First come named moves, each a turn or a mirror, each shown by rows before and after it. For each pair of rows after them, which moves, in which order, take the first row to the second? The first pair is done for you.
move B:
[  9   0  -3  -9  -3  20  -4  11  -3  -7  16  -9  -1   4 -10  14   9   9
   6  -4 -38  -7  -4  -2 -10  -7   6   8   6   6  18  -4   7  -2   5   3
  -3 -10  -7  -1  12  17  10   7   5  -4] |-> [  7   0  -6  -9   3  17 -10   9  -9  -9  14 -12   0   4  -8   1  18   8
  15   0 -29 -11 -11   5 -12  -4   5  13   3   6  21  -3  10   4   8   3
 -13 -12  -4  -8   8  14   2   9   3   2]
[ 16 -11   3  -6   5  13   6  -4  -4  -3   1  -9  -2   9 -10  12   0   4
  23   5 -28 -15  -7   7  18  -7  22  -5   8 -12   2 -15  14  -4   8   0
 -13  -3  17  -4 -11  -4   6   8  -4  -4] |-> [ 17 -10   3  -6   5  12   7  -3  -3  -3   0 -10  -3   9 -11  12   0   5
  22   5 -28 -16  -8   6  19  -6  21  -6   8 -11   3 -16  15  -4   6   1
 -13  -2  17  -5 -10  -3   7   7  -4  -4]
[ -8   4   0   6  -8 -10  11   5  -3   2  -2  17  -3   8  -1  10 -10   3
 -20   1   4  13   9  -9  -5   8   1   2  -5   3  -3   4  -7   2  -2  -5
   9  10  -2  -4   8  -3   2  -9  -4   1] |-> [ -9   3  -4   8  -1 -13   3   1 -10  -2  -5  13  -1   9  -1  -8   1   2
  -8   7  17   8   0  -1  -7  11   0   9  -8   4   0   5  -3   9   1  -6
  -3   8   2 -13   4  -7  -8  -7  -7   9]
move L:
[  3  -2  -4   2  -1  -3  -4   2  -6   1  11  12   7  -2   2  -1   2  -8
  -1  -1  14   2 -14   0 -14   1  -7   7   8   5  -9   4   8   0  -7   0
   6  -3  -1  -4   2   8   4  -4   0   6] |-> [  5  -2  -5  -2   0   3  -7   1  -4  -1  11   9   8   0   3   3   4  -8
   7   0  11  -1 -19   2  -9   0 -11   7   9   3  -5   3   8   2  -4  -2
   3  -6  -3  -2  -4   6   4   1   1   1]
[ -1  -8  -1  11  -4  -3   2   3  -1   1  -2  -3  -2  -4  -9 -16   0   1
   2   0  -4  -6   9   1  -9 -12  11   1   8   3   0   5  13  -6   8   4
   3   2   5 -10  11   7  -4   0  -7  -4] |-> [  4  -7  -2   3  -2   7  -3   1   3  -1  -2  -8   0  -2  -8 -11   5  -3
  14   1  -9 -12  -1   5   0 -14   3   2  10  -2   4   4  14   0  13   2
  -2  -3   2  -4   3   5  -4   8  -5 -10]
[  3  -2  -7   1   0 -13   4   8  -5 -11  -2  10  17  21   8  -7 -11  -9
 -19  -1  13  18  -2  -6 -23  -1   0   7   7   6   0  12   4   1  -7   0
   6   1 -12  10   8  -5  -2  14  -8  -5] |-> [  7  -6  -2  -1   6 -11   3   3   4  -7  -1   6  22  10   5 -12  -6  -9
  -9  -4  18  11  -3  -2 -25  -8  -2   5  12   7  -8  12  12   2  -9   4
   4  -7  -9   9   6   0  -3  16  -8  -9]
[ -1  -6  -5   4  -5  -4  -6  -1  -7  -1   3  -4   5   2  -2  -5   1   1
  -2   5  -2   8  -3  -1 -11  -4   9   6   8   3   2   5   3  -6  -1  -1
  -3   0  -1   1   5   7  -3  -5  -5   9] |-> [ 3 -7 -2  1 -2  1 -7 -3 -3  0  2 -7  7 -1 -3 -6  5  0  6  4  0  4 -6  2
 -9 -7  7  6 11  3  1  3  7 -4 -1  0 -5 -5  0  3  3  8 -4 -2 -4  6]
move A:
[ 13   2  -2  -9  14   1 -14 -13   2   1  -8 -18  -3  -2  -3  -6  12  -1
  19 -18  10 -23  -4  20   5  10   2   1  -3  -9   6 -24  -2   5  14  -2
 -23  -6  18  -8  -5  -7 -24   2   3  12] |-> [  9   1  -5  -7  15  -4 -14 -16   0   1  -8 -11  -3  -2   0  -9  12  -6
  13 -18  21 -19  -5  19   0  17  -4   2  -5  -7   4 -20  -3   5  11  -6
 -22  -3  18 -10  -5  -9 -28  -3   5  13]
[  2  -7  15   6  12   1   5  -2  12   4  -1  -9   3 -14   1   5  -3  -3
   2  -7   3  -5  23  -6  13   3  -4 -14  -5  -3  -9  -2  -5  -2  -4   2
  -2  -2   7   2  -6   2  12   9   2  -2] |-> [ -1  -8  13   7  12  -3   6  -3  10   5  -1  -4   2 -13   5   2  -2  -6
  -3  -7  13   0  22  -7   9   8  -7 -12  -5  -2 -12   0  -5  -2  -7   0
  -1   0   8   1  -6   0  10   5   2   0]
[ -3  -6   1   3   7   3  11 -10  23  12  -4   7   0  -4   4  12 -13  -5
 -12  -6   6   1  12   1   5   3  -5  -6   2  -7  -9  -2  -2  -4  -6   0
   7   5   1   2  -2  -4   4  -8   5  -6] |-> [  0  -6   4  -1   6   9  10  -8  24  12  -5   0   1  -4   1  14 -13  -2
  -6  -4  -5  -2  10   2  11  -2  -1  -8   4 -10  -7  -5  -1  -4  -1   4
   6   2  -1   5  -2  -1   8  -3   5  -7]
move S:
[  7  -7  -2   2   5  -5   3 -16   1   1  -7  -4  -6   5   0 -14  18 -16
  12   8  11   4  -4  10  -3  11 -16  -7  -5 -16 -13  15   4  10   2  -2
  -5  -6   4   4   0  -8 -14  12   2  -9] |-> [  7  -9  -1   4   1  -7   4 -15   2   5  -2   5  -3   3   1 -12  13 -20
   2   2  13  12  -5   4 -12  10 -19  -6   3 -10 -20  19   5   6  -6  -4
   4  -5   2   6   7  -1  -9   9   3 -13]
[ -4   2  -3  -2   9  -1  -7  -1  -4  -3  -6 -11   4  -2   0 -17  13   7
  11  11   6 -10  -1  13   6   3  -1  -2  -9  -3   2  -8   1   2   6  -1
 -14  -1   8  -2  -4  -6 -10   7  -2   2] |-> [  2  -3   3  -6  10   2  -2  -5  12   5  -2  -6  12 -14   1 -12  10   0
   8   1  14  -9   1   8   1  -3  -9  -4   4   0 -13  -3   8  -2  -4  -1
  -4  -8   5   7   0  -1  -6   4   4 -11]
[  2   8  -9   9   2   5  -6  -4  19  13   3  -7  17  -5   5  12   1  -4
   4 -11  -7   7   2  -7 -10  -8   5   9   4   0 -20  10  -8   1  -3  -6
  12   2 -12   8   0  -4   4   5  10   3] |-> [ -4  11 -15  14  -3   0  -8   2   5   7   4  -4  12   4   6   8  -2   1
  -3  -8 -11  12   0  -9 -12  -1  12  12  -1   1 -12  12 -14   0  -2  -7
  11  10 -13   4   3  -6   3   4   8  12]
[ -1  -3  10   5   8   0   6   5  12   4  -9 -16 -20 -11  -5 -26   8   2
  10  15   4  -4   2   0   6  -5  11  -6 -13   4  -4 -10  11  -7   7   4
  -3 -10  13 -13   7 -10  -3  -1  -6  -3] |-> [  4  -6  13   3   6   0   9   4  21  10  -4  -8 -14 -19  -4 -21   4  -3
   4   7   9   2   3  -5   0 -10   4  -6  -3   8 -15  -5  17 -11  -2   4
   6 -15  10  -9  12  -4   1  -4  -3 -11]
Now pairs of rows:
Each pair is two moves apart.
[  4   5  -5   0  -3   7   8   3 -11  -3 -13 -11  -1   8   1  -7   9  10
  -8   4  -2   0   3   3  20  10   7  -7  -4   2   8  -5  -1   1  14   8
 -21  15  -1  -4  -6 -14   6  -1   6  -6] |-> [  0  -1  -4   7   1  -4  11  -2  -9   1 -12  -2   1  -1   2 -18  11   8
 -15   0  16   4  10   2   7  11   7  -8  -2   8  -5  -1   3   0   5   9
 -17  15   4 -11   1 -11   1  -9   6  -3]	A then L
[ -3  -9   3  -5  -4   5   7  -9   6   4   3   7  -5 -10   4   3  -2  -3
  -9   6  19 -15  10  -6  -9   9 -12   1  11  -3  -5   3   2  -4 -12  -3
  -2   9  -2  -5  -8  -9  -5   2  -2  -6] |-> [ -2 -11   3  -4  -3   4   4  -9   5   4   4   7  -3 -12   4  -3   0  -2
  -6   6  21 -16   8  -4 -13   6 -11   4  13  -1  -8   4   7  -3 -12  -1
  -4   6  -1  -6  -8  -7  -5   4  -3  -4]	S then L
[  0   1 -12  -7   7  18 -13 -10  -2  -1  -2 -16  16  16   1  -1  12   2
  17   4  -8  -7 -15  -1   1   8 -11   1   9 -15  11 -10   2  10  13   0
 -14  -9  -4  -2  -8  -2   4  11  -3  -4] |-> [  1   2  -7  -6  -6  20  -3  -4   5   5   4  -7  17  16   0  20  -5   2
  -5  -6 -22   4  -4 -17  -2   3 -10  -4  16 -12   4  -7  -1  -2   3  -2
   6  -4 -10   8   2   7  20   4   1 -12]	B then S
[ -9   0   1   4  -1 -11   6   3   0   3  -1   1  -6 -13   1  -6   1  -1
  -5  -6  -1   2  11  -5  -5   5   0  -4   5   6  -4   3  -1   4   0  -1
   3   3  13  -4   7   2  -4  -2 -10   5] |-> [ -3   5  -3  -7   0   5   2   3   2  -1  -2  -5  -4  -6   4   6   5  -7
  10  -3 -10  -3  -2  -1  10   5 -11   0   5  -2   6  -1  -2  11   8  -5
  -3  -2   7   4  -5  -4  -2   8  -6  -3]	L then L
[ -3  -1  -3   4   0  -9  -2   8  -6  -2   2  15  -1   5  -2  -8   2  -8
 -15  -4   8   9  -4  -3 -10   2   1   2  -1   6  -5   4  -1  -3  -7   2
   5   5  -7   0  -1   1  -6  -8  -4   3] |-> [  1   1   3  -1  -2   0  -3  14  -5  -3   2   0  -2   5 -10   0   0   4
  -6  -2 -18   0  -2  -3   0 -10  14  -2   1   2   1  -1   0  -5   1  10
   1   1  -8   6  -1   8   1   3  -6   1]	A then L
[  2   8  -4  10  -4  -9  14   0  -1   6  14  17  -1   8   4  13 -13 -12
 -28  -3  -4   6   0 -10 -15   5  -4   0   5   8   0   1  12  -3 -10  -5
  21   9  -9   1  13   6   5  -9   3 -19] |-> [  9   7   6   6  -3  -3  12   4   5   8  14   3  -1   3  -6  16 -14  -3
 -15  -2 -25  -4   2  -9 -10 -11   9  -4   8   6  -1  -3  18  -7  -4   5
  21   4  -9   6  13  15  12  -1   0 -22]	A then L
[  2   9   5  -3   1   4   3   0  15   0  -2  -3   2  -3   3  13  -3 -14
  -5  -6  10  -7   7  -7  18   3  -6  -8  -2  -5   1  -5  -2  -7   7   1
   2   4  -1   7 -11 -15   7  -3  15 -17] |-> [ -5  12   2   3  -3  -3   4   4   5  -1  -2   3  -2   2   4  12  -7 -10
 -16  -5   9  -1  12 -11  13   9   0  -7  -7  -2   5  -4  -9 -10   6   0
   5  13   0   3  -4 -16   7  -7  12 -10]	L then S
[  4  10  -8  -4   3  12 -12  11  -2  -2   5  13  16  20   4  -4   4  -9
  -3  -8  -7  11 -22   2  -4   0 -12  10  10   5  -1  10   4  -4 -14 -15
  -5 -10 -15   6   1   0  15  13  11  12] |-> [ -6  10  -9   8   3  -3 -10  14 -14  -5   0  15  10  21   2 -16   1   1
 -17  -4  -4  16  -9   0 -12   6   4   8   1  10   0  13  -1  -9 -13 -12
  -4  -1 -10  -4  10   0  11   6   5  26]	S then L
[  6   6  -4   0  -8   4  -5   7  -9  -1   3  -3   3  16   3   5  -3   5
   1   2 -16   6 -13  -3   0   0   3   7   4   0   9   1   1   3  -1  -2
   1  -4  -7   2   3   2   3   5  -1   1] |-> [  3   6  -7  -1  -2   2  -6   2  -9  -5  -4  -4   1  15   6  -3   4   2
   6   6  -5   2 -13   3   5   6  -3   8  -4  -1  12  -2  -2   7   2  -4
  -6  -2  -4  -3  -4  -8  -6   5  -1   3]	A then S
[  1   3  -6  12   0 -18   8   0   1   5  -6  -1  -4  -5  -7  -2  -2   2
 -10   7 -10  -1   8   4  -9   0  13   2   1   4  -2  -1   1  -9   0   3
   4  11  -1   2   6  11  -1  -8  -8  12] |-> [  7  -1  -2   6   2 -14   5  -2   9   8  -2  -1   2 -13 -10  -3   1  -1
  -2   2  -8  -4   1   4 -14  -7   8   3  10   5 -11   1  11  -7  -3   5
   4   3  -3   6   5  17  -1  -5  -7   6]	L then S
[ 12  -5   8  10  -7  -3  -2   2  -7   3 -10  -8  -7  -3 -19   0   1  17
  24   7 -13 -10  13   8  -9 -15  33 -17  -9   1  -6  -5  -9   2   0  -6
  -2  -7  11  -8   1  13   2  11   4  17] |-> [ 16  -8  10   6  -2  -1  -1  -3   1   8  -9  -8  -3 -11 -19  -2   5  12
  30   3  -6 -12  11  11 -10 -19  25 -16  -5   1 -14  -4  -3   4  -4  -6
  -1 -11  10  -6   0  15   2  11   5  11]	S then B
[  6   0   2  -2  -2   8   0   6   5   3   8  -5   2   1  -2  13  -5   4
   2  -7 -27  -1   1  -9  -1 -15   8  -5   7   5  -5   1   5  -5   2   8
   5  -6  -5   5   2   6  12   6   3  -8] |-> [  7  -5   0  -4   7   4  -8   0   2   2   8  -7   8  -4   0  -9   9  -1
  16  -6  -4  -6 -12   0  -9 -14   0   2  10   8 -11   3  16   4   1   7
  -6 -13  -1  -4  -3   6   0   7   1  -3]	B then S
[  4   0  -8  -4   2   2   2  -7   8  -3  -2   2  -5  -7  10   1   8  -8
  12  -4  10  -7  -5   7  16  10 -11   3 -10  -9   2  -5  -1   5  12  -2
 -10   2   5   0  -7 -10 -11   3   1  -8] |-> [  2   5  -8  -2  -5   2   4   1   0  -7  -3  -3 -10   2   5   8   1   1
   7   1 -12  -6   1   4  22   9   3   0 -14 -11  11  -8  -7   0  17   0
  -9   8   3   2  -5  -8  -3   5  -2  -3]	L then A
[ 10   0  -3 -10  -6  10  -5   7   0  -2   9   4   3   4  -4  11   0  -7
  15  -9 -10   0 -19  -2  -6 -10  -7  13  15  -1   7   3   9   0  -3  -1
  -3 -10 -15   5  -3   4   4   6   6   0] |-> [  1   1  -6   1 -12  -2  -2  14 -13  -5   9  12  -2  10  -3   7  -7  -2
  -6  -9 -10  10 -12  -8 -17  -4   2  13  11   5   9   7   4  -6  -6   0
   3   0 -14  -1   7   6   5  -2   2  12]	S then L
[ -6  -7   5  -1   5   7 -13   6 -13  14  16  15   4   1   1  -6   0   4
 -14 -16  24   7   6   5 -15  -2   1  -8   8   7 -22   5  17  -1 -21   6
   3   1   0  14   8  14   4  -2   6 -11] |-> [ -4   4  -6 -12  -1  25 -19  10 -20   3  15  13   1  21   8  14   1  -1
  -5 -10   7   7 -11   5   5   5  -8  -2   3  -3   1   0   6   7 -10  -4
  -3   4 -10  23  -7   2   7  10  11 -17]	L then L
[  6  -5  11   1   1  -3   5   0  15  10   6   6   6 -12  -5   1  -5  -3
 -11 -12  -3   3   3 -12 -12 -12   0   0  14   8 -23   1  10 -10  -7   7
  10  -7  -4   3  12  14  12  -2   4  -7] |-> [  6  -3   1  -3   3   1   1  -7  14   7   7  15   8  -4   7   4   0 -18
  -9 -12  14   7 -11  -9  -8   0 -20   7  13   5 -18   5   5  -1 -10  -5
   6  -8  -7   3   3   0   6  -3   8 -12]	L then A
[  1  -2  -6   3  -7   1   5  14  -4   3   2   7  -6  11   5  16 -15   1
 -24  -3  -7  12   2 -14  -7  -2   2  -6   6   6  -2   6  -8  -6  -3   3
  14   5  -2   4  10   4  17  -8   0  -3] |-> [  6  -8   4   1   1   1   7  11   7   9   2   0  -1  -5  -1   8 -10   5
 -15  -7  -5   5   6 -10 -12 -14   6  -9  11   8 -15   6   4  -8  -5  11
  13  -4   2   4  13  12  17  -7  -2  -7]	A then L
[  0  15   1   3  -6   0   0  -7  -6  -5   0   3   6   3   2 -13   5  -3
  -6   3  -8   9 -15   1 -12  -5   1  15  -2   7   6   9  -5   2   7  -2
   6   4  -5  -1   4  -1  -6   2   0  10] |-> [ -1  16   2   4  -3  -3   1  -9  -6  -5  -4  -1   2   2   3 -15   6   0
  -3   7  -9   6 -11   3  -7  -4   3  14  -9   4   8   5  -7   3  11  -1
   3   5  -2  -2   1  -4  -9   4   0  11]	S then L
[ -7   5   7   2  -2  -7  -1   3  -5   2   9  -1  -3  -5  -8 -14  -9  14
  -8   3  -4  -1  -1  -5  -5 -11  19   4   7   5  -7   4  12   4   5  14
   2   1   0  -5  12  20   2   7   6   8] |-> [-12   4   2   4   1 -12  -1  -2  -8   0   6   5  -5  -3  -3 -22  -5   9
 -13   6  13   1  -1  -2  -7   0  13   6   1   5  -5   4   8   7   4   9
  -1   5   4 -11  10  10  -7   1   5  13]	S then A
[  2  -7   9   4   3   4 -12  12  14   1 -12   9  10   2   2   7   3 -11
   3  -2   4   7   9  -2  -1  -5  14 -17   9 -10  -9  -8   3   8   8   5
   6  13  -1  12 -16   7   8  -4  -3  -2] |-> [ -1  -6   6   5   1   5 -12  16   9  -2 -12  11   8   7   4  10   1 -10
  -2  -1   1  10   9  -4   0  -2  15 -17   7 -10  -5  -9  -1   8   9   4
   7  18  -2  12 -15   4   9  -5  -4   0]	L then L
